Small tables with named rows and columns. After each table, cells are looked up by row and column.

Zar =
fields: Babipum, Pufek, Nesog, Mukizer, Viv, Gimi, Pob, Von
Kef: [-54, -44, 89, -43, -13, -34, -28, -44]
Valabu: [-27, -23, -39, -45, -14, -19, -48, -29]
Dalufoz: [-17, -31, -26, 39, -8, -23, 44, -28]

Dalufoz, Gimi -> -23
Dalufoz, Babipum -> -17
Dalufoz, Nesog -> -26
Valabu, Mukizer -> -45
Dalufoz, Pufek -> -31
Dalufoz, Von -> -28
Kef, Gimi -> -34
Valabu, Gimi -> -19
Valabu, Pufek -> -23
Kef, Nesog -> 89
Kef, Viv -> -13
Valabu, Viv -> -14
Dalufoz, Pob -> 44
Valabu, Nesog -> -39
Valabu, Babipum -> -27
Kef, Pufek -> -44
Kef, Babipum -> -54
Dalufoz, Mukizer -> 39
Valabu, Pob -> -48

Table Viz
	Mikor	Lup	Nim	Fufuvum	Vedevo	Zokel
Gidov	164	185	54	126	169	164
Vaku	137	122	87	103	170	148
Modamu	158	186	41	149	172	158
Sol	162	168	66	110	183	181
Dapadab	157	167	48	141	171	148
Bunut	174	209	42	151	182	188
Bup	180	211	56	134	179	187

Gidov, Nim => 54
Sol, Lup => 168
Sol, Fufuvum => 110
Gidov, Lup => 185
Modamu, Vedevo => 172
Sol, Zokel => 181

Zeguli:
	Tor	Boz
Vikil	36000	29946
Sutir	60180	66672
Nebe	15745	8011
Gos	27661	20334
Seb	49114	60059
Menug	85453	4463

Vikil, Boz -> 29946
Menug, Tor -> 85453
Sutir, Boz -> 66672
Gos, Tor -> 27661
Sutir, Tor -> 60180
Seb, Tor -> 49114
Nebe, Boz -> 8011
Gos, Boz -> 20334
Menug, Boz -> 4463
Seb, Boz -> 60059
Nebe, Tor -> 15745
Vikil, Tor -> 36000
Row with the largest Tor: Menug

Table Vadu
,Surusu,Toz,Vir
Muzolag,59,175,144
Sig,111,106,206
Megil,88,127,215
Luniku,153,235,122
Rumup,75,137,199

What is the Surusu of Muzolag in Vadu?
59
What is the Toz of Muzolag in Vadu?
175
What is the Toz of Megil in Vadu?
127
What is the Vir of Megil in Vadu?
215
What is the Toz of Luniku in Vadu?
235
What is the Vir of Rumup in Vadu?
199
What is the Surusu of Sig in Vadu?
111
What is the Surusu of Rumup in Vadu?
75
What is the Vir of Luniku in Vadu?
122
What is the Vir of Sig in Vadu?
206
What is the Surusu of Megil in Vadu?
88
What is the Surusu of Luniku in Vadu?
153
What is the Toz of Sig in Vadu?
106
What is the Toz of Rumup in Vadu?
137

Kop:
|  | Marumik | Zezi | Til | Suz | Rata | Limon | Gek |
|---|---|---|---|---|---|---|---|
| Getotag | -5.406 | -1.886 | -7.503 | -5.540 | 5.538 | -2.875 | -5.309 |
| Fugo | -2.616 | -2.572 | -4.241 | -3.073 | -1.228 | -2.243 | -3.458 |
| Vaderot | -2.014 | -2.900 | -5.952 | -7.039 | 3.226 | -0.868 | 0.331 |
| Pob | -3.178 | -2.846 | -6.522 | -8.274 | 3.745 | -1.374 | 0.744 |
| Tor | -3.563 | -2.185 | -4.163 | -4.165 | -1.991 | -2.858 | -3.002 |
| Kam | -6.067 | -2.428 | -6.875 | -5.684 | 0.159 | -1.782 | -4.512 |
| Tup | -2.079 | -2.320 | -5.792 | -6.412 | 3.305 | -1.428 | 0.021 |
| Nazura | -2.589 | -2.158 | -3.900 | -4.529 | -0.329 | -2.413 | -2.004 |
| Foraf | -3.922 | -2.423 | -5.705 | -7.658 | 1.388 | -0.651 | -2.424 |
| Somuf | -3.669 | -2.013 | -5.491 | -5.595 | 0.360 | -1.264 | -3.028 |
| Vog | -4.636 | -1.994 | -7.416 | -4.720 | 1.506 | -2.940 | -4.222 |
| Ger | -2.164 | -1.988 | -3.295 | -2.408 | -2.133 | -2.245 | -3.248 |
| Papek | -1.218 | -1.447 | -6.477 | -6.783 | 6.497 | -2.414 | 1.102 |

Vaderot, Gek: 0.331
Vaderot, Zezi: -2.900
Pob, Zezi: -2.846
Papek, Marumik: -1.218
Pob, Til: -6.522
Tup, Zezi: -2.320
Papek, Limon: -2.414
Vog, Marumik: -4.636
Kam, Zezi: -2.428

Table Pomakek
	Kufo	Potazo	Silazi
Demugi	746	324	206
Ket	500	173	901
Tig	437	219	954
Guv	697	401	144
Duko	416	208	943
Rol	701	407	149
Kudibe	150	822	476
Zago	748	343	206
Zabu	740	338	202

What is the Silazi of Demugi in Pomakek?
206
What is the Silazi of Rol in Pomakek?
149
What is the Potazo of Tig in Pomakek?
219
What is the Kufo of Ket in Pomakek?
500
What is the Silazi of Guv in Pomakek?
144
What is the Kufo of Zabu in Pomakek?
740
What is the Potazo of Duko in Pomakek?
208
What is the Silazi of Ket in Pomakek?
901
What is the Kufo of Zago in Pomakek?
748
What is the Silazi of Duko in Pomakek?
943
What is the Silazi of Tig in Pomakek?
954
What is the Potazo of Kudibe in Pomakek?
822
What is the Kufo of Kudibe in Pomakek?
150
What is the Potazo of Zabu in Pomakek?
338
What is the Silazi of Kudibe in Pomakek?
476
What is the Kufo of Demugi in Pomakek?
746
What is the Kufo of Guv in Pomakek?
697

Soge:
,Rosokav,Luruker,Bagela,Fov,Dupopi,Rilibi,Zosi,Modepup,Zul
Luvoge,41,53,56,7,88,49,50,28,60
Datepof,41,54,56,7,88,48,50,29,60
Pem,67,30,90,77,41,77,33,31,72
Sov,72,38,53,92,17,75,57,87,46
Kemam,48,39,22,82,16,49,52,69,50
Molup,75,54,38,80,30,69,64,84,26
Loba,35,55,52,9,82,39,47,37,62
Nute,73,44,46,86,21,73,60,88,37
Buvuver,72,31,69,98,17,79,49,73,65
Bivego,72,36,56,94,15,76,56,85,50
Lazub,34,55,52,9,81,38,47,37,62

Luruker of Molup: 54
Fov of Lazub: 9
Rilibi of Molup: 69
Zosi of Pem: 33
Luruker of Datepof: 54
Rosokav of Luvoge: 41

Nif =
|  | Botef | Fabu | Noverin | Sog | Vobonu | Nuna |
|---|---|---|---|---|---|---|
| Vutig | 112 | 143 | 143 | 113 | 145 | 149 |
| Zazape | 118 | 130 | 113 | 141 | 109 | 54 |
| Bam | 185 | 148 | 144 | 168 | 182 | 198 |
| Vomel | 156 | 151 | 146 | 145 | 151 | 159 |
| Milon | 213 | 150 | 139 | 213 | 215 | 220 |
| Zire | 113 | 130 | 114 | 141 | 92 | 38 |
| Ril | 163 | 153 | 149 | 156 | 156 | 169 |
| Zot | 148 | 146 | 147 | 146 | 147 | 148 |
| Pud | 223 | 190 | 159 | 201 | 179 | 229 |
| Fosa | 242 | 183 | 159 | 197 | 193 | 242 |
| Vizirov | 197 | 155 | 151 | 189 | 192 | 209 |
| Fuv | 132 | 153 | 137 | 156 | 157 | 147 |
| Sopotab | 117 | 155 | 156 | 145 | 134 | 136 |

Zire, Fabu -> 130
Zire, Botef -> 113
Vizirov, Botef -> 197
Pud, Vobonu -> 179
Vutig, Fabu -> 143
Vomel, Vobonu -> 151
Ril, Botef -> 163
Ril, Noverin -> 149

